In the rows, zero is written as 128.
Each run below is a few steps of one of 8 hidden systems, one row a step.
j_483, seq 1, 10 rows:
[[154 125 171 143 110 137 105 101 119 118 144 138 164 108 133 107 103 131]
 [122 155 140 124 128 187 131 122 143 149 157  92 133 117 150 131 119 128]
 [108 156 101  98 150 131 150 152 139 146 109  91 117 151 109 128 130 128]
 [134 103 121 135 151  94 146 147 127 123  92 143 117 145 110 134 168 136]
 [151 106 118 158 110 108  93 111 120 113 125 173 115 113 141 148 132 125]
 [127 132 145 114  98 131  97 106 119 113 166 133 133 107 136 100 101 120]
 [ 96 132 154 132 128 163 160 131 128 144 150  90 142 136 139 114 111 125]
 [128 155 113 128 150 132 158 147 135 156  89 102 136 146 119 156 118 146]
 [158 125 111 108 157 111 127 138 135 115 101 151 120 122 111 138 172 138]
 [125  98 106 152 123 124  88 116 130 103 146 165 109 121 135 126 154 103]]
j_801, seq 2 (10 x 18):
[[126 138 132 100 132 121 147 131 175 166 100 110  63 142 119 138 195 117]
 [115  98 115 142 107  72 137 150 125 123 140 139  56 155 164 162 126 111]
 [132  85 131 162 122  92 120 140  67  97 158 139 137 122 140 127  78 146]
 [118 132 130 136 131 175 118 117  93 113 142 135 192  93 127 102 120 159]
 [129 189 113  92 133 167 121 114 162 137  98 124 164 128 114 114 143 128]
 [136 139 137 109 148 111 148 140 188 143  97 127 105 155 108 136 155  93]
 [140  90 148 169 120 103 131 131 139 143 136 131  72 135 147 165 130 110]
 [139  99 126 143 108 107 105 122  71 123 164 118 102 108 140 125 102 154]
 [ 92 130 109 109 129 153 132 128  86 104 148 121 167 115 125  89 124 150]
 [111 174 107 121 139 158 145 127 149 126  87 135 182 149 126 129 130 129]]
j_251, seq 3, 10 rows:
[[114 116  94 107 133 145 155 101  91  96 133 146 136 116 140 119 162 146]
 [145 139 106 124 140 117  77 130  98  93 128 126 151 159 125  98 138 133]
 [145 135 167 159 144 128  92 169 144 141 131 111 143 139 126 127 127 139]
 [114 142 150 141 102 132 136 143 172 156 132 139 112 113 154 160 103 116]
 [114 116 120 102 114 110 170 101 138 138 116 139 110 107 100 127 108 111]
 [118 101 102 130 149 153 157  99  94 109 130 121 136 132 119 113 155 128]
 [156 149 102 135 135 135  84 118 102 111 126 115 133 158 146 128 144 141]
 [150 146 158 124 138 109  95 176 143 139 125 119 129 125 123 126 133 151]
 [ 92 122 146 142 111 127 142 163 160 139 141 151 124 109 148 144 112 118]
 [113 112 121 131 101 109 155  86 127 131 114 145 121 122 111 126  92 102]]
j_896, seq 4, 10 rows:
[[101 135  92 142 145 121 103 149 118  92 104 143 167 176 119 100 152 117]
 [129 119 170 191 124 134 135 148 148 147 126 120 135 156 164 157 113 121]
 [171 155 150  89 101 104 136 110 147 148 125 122  98 111 138 153  92 133]
 [121 106 128  77 152 122 148 124 123 113 151 116 113 111  89  85 152 116]
 [ 77 103  83 174 123 164 125 111 102 135 133 132 128 116 122 127 137 124]
 [156 158 115 155 126 119 105 130 105 129  82 130 166 159 137 143 120 164]
 [157 133 177 118 149 131 129 170 167 118 148 136 130 128 157 140 150 129]
 [107 128 115 106  99 107 131 122 159 130 150 143  84 115 131 138  98  87]
 [117 108 131 123 127 104 144  99  96 135 109  99 132 140  74  84 114 125]
 [122 115 135 160 135 186 135 107 104 148 132 114 142 102 141 133 161 161]]
j_79, seq 5 (10 x 18):
[[113 104 115 118 135 167 144  66  75 103 134 126 173 104  95  71 145 137]
 [116 155 102 171 155 171 121 128 127 121  88 107 177 200 145 127 167 129]
 [168 178 146 112 151  94 109 190 180 152  94 114 124 156 122 157 116 135]
 [118  99 156 102 124 101 128 163 177 123 182 156  76  82 127 133 118  91]
 [112  94 104 148  73 125 112  64  80 117 165 143  97 103 149 125  96 119]
 [126 116 134 150 126 142 161  77  67 149  86  95 167 135  94 100 131 168]
 [122 158 127 128 176 175 153 167 147 126 102 118 165 157 152 140 196 154]
 [158 186 102  83 147 105  85 180 174 105 133 138 124 150 141 149 108 111]
 [118  83 146 138 120  80 118 138 160 124 156 148  95 107  86 117  76  71]
 [115  78 142 192  76 139 125  76  91 153 142 142  94  95 157 143 131 138]]
j_483, seq 6, 10 rows:
[[145 117 173 156 119 121 119 113 137 157 108 128 145 109  95 114 113 131]
 [140 139 128 127 113 170 133  88 125 157 130 116 114  96 143 144 144 145]
 [114 149  81  93 137 137 140 120 105 113 133 107 120 148 137 124 133 131]
 [125 113 130 137 159 103 139 168 118  99 121 127 144 173 130 118 147 126]
 [144 120 147 166 125 109  97 156 154 135 120 157 124 120 137 155 123 127]
 [130 133 142 106  97 125 108 107 148 143 141 143 110  79 113 117 111 119]
 [ 96 112 126 124 121 158 166  90 112 137 141 106 128 121 121 107 124 117]
 [134 145 106 145 145 136 148 123  97 130 100  96 151 167 133 140 115 149]
 [167 145 130 111 160 117 113 165 132 110 116 135 137 141 140 139 161 153]
 [117 113 118 134 130 123  98 157 165 115 148 165 100 111 136 138 151 101]]
j_801, seq 7, 10 rows:
[[ 89 154  35 145 137 120 152 137  71 129  72 127 173 150 104 149  74 162]
 [154 113 130 135 165 110 133 139 138 102  55 207 190 111  90 124 194 155]
 [161 147 165 146  95 148  58 114 209 118 145 184 115 120 180 144 173  86]
 [163 136 184 109 102  91  82 123 142 143 183  60  78 154 117  94  60  88]
 [ 68  78 157 137 136 159 218 123  76 161 167  53 114 118 114 101 105 143]
 [103 163  30 124 128 166 179 103  69 139  77 132 146 120 154 184 128 190]
 [168 142  69  85 187  83 106 169 142  67  73 203 161 133  93 135 184 140]
 [124 105 177 195 129 134  56 164 223 109 147 191 135 138 149 129 165  57]
 [166 138 215 166  52 103  56  95 136 188 160  68  89 133 135 108  49 116]
 [ 95  95 176  63 111 138 220  91  58 155 174  47 103  91 105  66 108 166]]
j_35, seq 8:
[[105 191 145  86 141 153 150 147 132 120 123  52 160 223 159  82 150 128]
 [143 173 152 146 168 124 142 228 180 168 114  89 123 164 156 193  98 141]
 [178 117 111 170 126  99  83 158 147 155 122 178 101  53 115 211  65 141]
 [127  70 104 137  89 101  89  54 116 112 121 209 114  50  68  97 140 104]
 [ 69  90 133 113  88 151 164  41  88  98 144 121 127 161 137  44 191 100]
 [119 174 154  81 155 167 200 136 104 125 140  25 149 217 171 100 137 144]
 [166 193 136 117 203 139 134 252 167 150 117  91 151 144 151 197 108 172]
 [161 129  81 190 132  93  33 191 161 143 113 203 111  64 114 208  79 134]
 [117  58 118 177  56  74  66  37 118 132 105 207 101  67  60  91 117  87]
 [ 78  74 182 100  62 145 200   5  94 115 143 120 119 141 136  34 193  99]]
j_601, seq 9:
[[ 92 104  90 199 126 129 109 136  76 116 121 111 118 191 163 132 159 139]
 [137 181 179 101  77  98 118 144 124 129 108 128 154 159 184 114 126 172]
 [119 126 185  89 138 173 167 134 183 121 167 143 149  81 136 108 145 107]
 [124 126  71 137 127 158 134  84 132 136 149 132 109  88 106 162  62  91]
 [154 119 104 148 162  79 113 145  98 143  69 118 140 138  57 129 112 156]
 [139 102 137 170 146 141 115 134 120 121 119 125 107 168 164 134 222 141]
 [112 165 140  90  61 101 103 124 143 117 151 135 101 153 187 115 117 115]
 [ 95 117 176  99 142 133 176 160 139 121 158 121 170 103 103  90  86 120]
 [142 116  90 161 150 193 152  85 102 142 137 120 138  87 129 172 108 139]
 [170 162  83 112 129  89  80 120 130 144  65 144 119 126  83 139 137 149]]
j_79, seq 10, 10 rows:
[[137  85 159  94 127  83 178 135 133 119 126 148  75 126 138 129 188 132]
 [145 106  99 114 137 116 121 134  59  74 181 123 112 135 172 131 126 154]
 [116 129 113 148 160 145 119 145  89 129 136  88 176 125  84 106  70 141]
 [ 88 147 128 177 133 180 122 150 180 164 104 142 158 110 125 148 138 118]
 [153 171 135 101  82 109 101 106 174 141  93 166 115 121 144 141 141 123]
 [145  92 164  96 122  84 156  98 130 103 141 130 100 144 113  93 145  97]
 [131  91 113 165 142 137 144 125  76 113 161  98 101 157 166 148 131 137]
 [135 155 101 124 151 143 121 151  92 156 118  91 146 105 101 138  95 178]
 [ 78 141 118 121 144 160 127 160 175 132 118 158 161  97 103 113 151 113]
 [131 147 118 140  84 106  91 109 159 108 109 180 130 149 160 139 127 100]]
j_739, seq 11, 10 rows:
[[175 148 117  86 157 116 125 119 128 103 136  94 109 171 127 124 128 111]
 [138 105 152 158 167 127 124 184 130 128 159  97 114 143 136 143 119 129]
 [106 123 137 154  91 119  98 157 118 148 139 151 120  85 147 140 112 159]
 [ 93 127 125 109 101 114 129 110 138 132 102 163 146  99  92  88 138 122]
 [115 120  92 135 139 152 164  82 128 113 109 132 135 157 128 134 141  97]
 [179 157 130 122 141 127 126 117 112 122 122  94 130 171 153 148 107 139]
 [153 127 171 124 162 136 119 177 141 133 153 108 128 115 129 125 146 146]
 [ 98 114 109 140 110 130 100 152 141 141 154 153  93  82 135 143 133 127]
 [ 99 122 117 130  91  90 122 102 122 140  97 142 125 128  92 100 107 116]
 [120 108 131 145 140 145 177  92 108 113 108 126 161 156 130 118 143 122]]
j_35, seq 12 (10 x 18):
[[132 157 133 104  74 130 158  77 179 167 105 132  67 134 164 167 143 102]
 [174  97 109  87 179 114 194 105 135 107 145 112  79 134 112 158 121  90]
 [136  77 109 141 203 147 136 172  84  87 173 121 139 110 117 127 148 148]
 [110 149 105 151 118 132  49 161  78 117 137 123 170 122 129  96 116 172]
 [ 94 165 150 134  68  92  93 134 158 156  73 150 148 146 116  98 126 129]
 [122 123 165 141  82 119 178  88 171 149 108 150 103 145 166 158 126  94]
 [181 112 133  99 163 156 186  78 132 115 157 103 110 115 127 153 106 102]
 [129 116  96 107 202 170 130 167 117 107 160 108 138 101 100 119 165 140]
 [ 93 141  77 160 124 120  60 181  90 128 130 118 128 141 134 123 134 164]
 [128 140 152 148  75  58  94 130 127 152  74 144 132 150 112 111 103 144]]
j_739, seq 13, 10 rows:
[[123 161 122 111 101 123  78 118 138 101 134 128 126 177 160  96 162 111]
 [104 133 177 122 130 122 166 156 173 126 148 112 130 165 148 121 104  88]
 [130 121 135 135 122 136 177 133 121 151 140 132 120  84 146 179  72 146]
 [156 133 102 101 141 119 116 116 100 138 104 136 136  77  75 122 127 166]
 [121 110  89 148 166 146  96 123 123 115 114 128 125 147  98 108 198 114]
 [125 142 133 157  95 114  89 125 133 121 132 120 109 187 179 128 136 110]
 [122 130 205 115 103 109 160 144 151 131 145 123 146 134 150 109  95 122]
 [110 113 119 112 138 159 182 127 129 129 152 145 135  68 130 155  99 132]
 [144 150  60 109 144 123 109 114 103 139  96 123 124 108  82 141 111 150]
 [143 119 123 160 162 129 100 133 127 134  91 109 128 169 100 112 192 131]]
j_601, seq 14 (10 x 18):
[[141 133 128 129 214 146 173 202 101 108 146  60 149 185 145 147 124 155]
 [162 155  93 115 128 144  98 168 114 104 155 173 119  84 205 195 146 185]
 [ 91 112 131 118  81  77  84 149 155 122 113 221 131  59  95 100 143 126]
 [ 70  62 159 208  95 139 156  68 121 148 116 130 136 141 103  92 128  83]
 [177 167 153 116 104 134 156  52  99 158 101  46 126 192 137 121  88 133]
 [179 177 133  41 208 160 141 170 156 113 148  79 136 136 114 118 160 138]
 [102 129  40 139 171 164  94 192 151  96 175 167 107  95 157 185 132 109]
 [ 97 105 112 188  79  43  90 172 106 135  87 201 133 103 119 152  80 160]
 [122  59 225 182  87 106 159  82 108 152  98 142 131 126 125  87 189 149]
 [144 157 149  75  80 170 148  12 126 137 151  67  98 164 156  85 139  90]]
j_251, seq 15, 10 rows:
[[133 118 136 121 152 153 124 162 124 134 170 106 103 102 143 137 147 145]
 [ 87 143 101 125  91 108 111 148 117 137 132 132 112 124 142 131  96 137]
 [114 113 149 139 116 104 151 121 114 143  87 137 155 122  93 105 122 144]
 [130 128 133 143 134 169 144  99 141 108 127 148 158 139 158 133 158 115]
 [169 148 113 103 140 115  98 114 142 111 133 117 112 151 121 130 118 102]
 [129 108 140 135 165 131 130 172 127 145 148  96 106 115 111 130 134 141]
 [ 91 131 107 152  92 131 126 138 118 144 131 143 113 114 163 158 112 144]
 [132 129 138 109 100  93 135  98 120 134  93 148 140 116  97 103 120 138]
 [119 114 146 132 154 166 150 119 131 102 139 129 162 137 134 104 166 116]
 [154 154 100 133 135 130  97 120 135 111 135 113 118 171 149 146 109 103]]
j_896, seq 16, 10 rows:
[[ 72 135 133 110 126 123 157 128 122 141 118  89 157 142  74  71  87 114]
 [111 121 128 167 141 186 174 103 128 175  88 119 152  99 108 150 150 153]
 [184 147  78 124 147 128 111 113 127 108  89 171 124 128 149 179 169 148]
 [155 101 138 135 156  88  87 173 138  77 164 144 109 164 145 123 149  99]
 [ 93 118 164 155  75 108 101 136 136 153 172 105  95 126 144 113  66 104]
 [113 164 154  82  91 126 160  95 111 167 100  91 148 114  97  86  95 159]
 [109 121 110 108 174 193 194 113 126 124 114 136 160 101 119 129 190 146]
 [143 121  41 168 163 140 113 127 127  95 107 173 127 141 146 193 139 113]
 [190 117 153 167 152  67  58 170 134 109 127 127 121 169 120 134 109 118]
 [116 126 214 124  71 115  93 144 162 166 178 109  85  98 148  99 115 120]]

Name the system that made each run.
seq 17:
[[ 91  64 127 146 117 133 131 124 121 117 154 187 112  56 122 120 163 126]
 [103 115 133 136  66 125  95  57  97 112 150 124 117 149 141  74 127 100]]
 : j_251
seq 18:
[[155 120 152 119 141 116 161  91 174 119 129  89  85 208 131 124 138  52]
 [158  89 145 180 160 124 156 151  90 146 151  68  80 164 161 174 124 149]]
 : j_801
seq 19, 2 rows:
[[171 130 150 170 156 179  96  90 111 179 127  46 135 125  82 113 115 137]
 [134 180  87 102 150 151 110 153 149 181 104  70  72 143 123 155 174 152]]
 : j_601
seq 20, 2 rows:
[[127 107 139 137 128 109 170 144 149 125 139 141 100 130 153 169 104 108]
 [156 106 115 133 150 140 143 107 103 113 142 135 145  96 112 145  92 130]]
 : j_35
seq 21 (2 x 18):
[[138 114 190 110  79  83 121  95 149 115 168 121 105 144 135  92  71  75]
 [103 135 149  97 111 173 166  67 106 162 151  54 125 117  99  74 105 122]]
 : j_896
seq 22 (2 x 18):
[[121  63 134 166 167 110 164 166  89 115 142 145 146  90  99 140  94 148]
 [118 131 103 175  84 176  84  73 113 133 136 160 148  91 154 140 112 129]]
 : j_251
seq 23, 2 rows:
[[ 94 156 109  84  83  89 129 119 128 131 115 119  97 161 134 104 124 119]
 [128 109 151 129 146  98 204 143 136 121 105 128 130 165 139 149 118 121]]
 : j_35
seq 24:
[[121  48  86 117 156 103 147  99  98  94 156 153  91  86  69 109 130  95]
 [ 95 115  82 198 118 175  85  81  87 105 124 130 153 171 153 112 163 115]]
 : j_801
seq 25, 2 rows:
[[134 164 138 126 165 112 135 203 174 119  85 163 185 142 127 151 122 141]
 [153 115 175 156 117 122 108 135 201 159 122 175 115  73 113 160 114 100]]
 : j_801
seq 26:
[[160 141  81 130 169  62  89 159 129  84 105 119 123 217 106 129 104  89]
 [132  62 214 217 137 100 120 167 139 147 133 136 139 124 113 125 116 125]]
 : j_35
seq 27 (2 x 18):
[[ 99  90 192 179 102 115 168 145 121 158 107 142 139 118 146 131 144 160]
 [164 165 147  88 112 163 143 115 115 114 149 129 142 112 197 145 141 173]]
 : j_79
seq 28 (2 x 18):
[[150 112 164 101 145 135 163 102 153 137 142  93  90 139 118 114 162 104]
 [117 121  74 124 142 131 134 135 101 122 147 103  76 149 152 155 144 131]]
 : j_79
seq 29, 2 rows:
[[177  76 202 192 154 139 119 157 108 115 185 131 155  96 154 153  82 147]
 [142 163 142 129 114 221  82  86 130 171 175  78 128  70 135 119 115 140]]
 : j_79
seq 30, 2 rows:
[[219 102 124 109 141  66 106  99  91 155  99 120  78  82  60 142 118 165]
 [102  86  97 130 158 132  96 123 102 112 135 103  86 156  99  69 242 123]]
 : j_601
seq 31 (2 x 18):
[[ 70 162  97 150 126 165 160 132 121 154  85  99 164 168 134 130 130 143]
 [166 150 127 110 140  87 153 148 139 138  60 157 138 133 120 164 146 165]]
 : j_801
seq 32 (2 x 18):
[[105 135 106  95 132 140 123 148  77 119 201  76 127  98 116 105  36 136]
 [ 56 145  85 132 160 138 154 200  97 165  87  99 160 119  84 118 134 187]]
 : j_739
seq 33, 2 rows:
[[107 202  45  90 119  99  87 151 157 109 102 136 139 172 115 133  73  93]
 [135  70 148 183 191  94 144 173 138 157  80 130 129 116  44 133 153 136]]
 : j_251
seq 34:
[[ 69  99 133  99 123 177 162 109 148 125 150 152 107  86 133  92 227 116]
 [109 159  60 101 127 144 142 115  74 107 156  64 104 193 175 131 107 130]]
 : j_35
seq 35, 2 rows:
[[ 92 101 164 159 144 103 130 167 127 158 120  86 131 145  75  87 117 125]
 [125 126 126 151 125 168 169 107  97 153 133  88 104 148 183 164 152 158]]
 : j_601
seq 36:
[[150 133 137  86 147 169 174  96 162  97 166 136 137 114 150 140 114  86]
 [152 146  90 115 160 138 124 137 118 145 149  78 104 119 104 155  67 125]]
 : j_739
seq 37, 2 rows:
[[155 111 126 110 145 140 138 126  81  97 147 134 128 118 163 128 177 170]
 [ 96 142  82 143 134 140  97 170 131  91 153 151 143 147 168 145 118 116]]
 : j_483
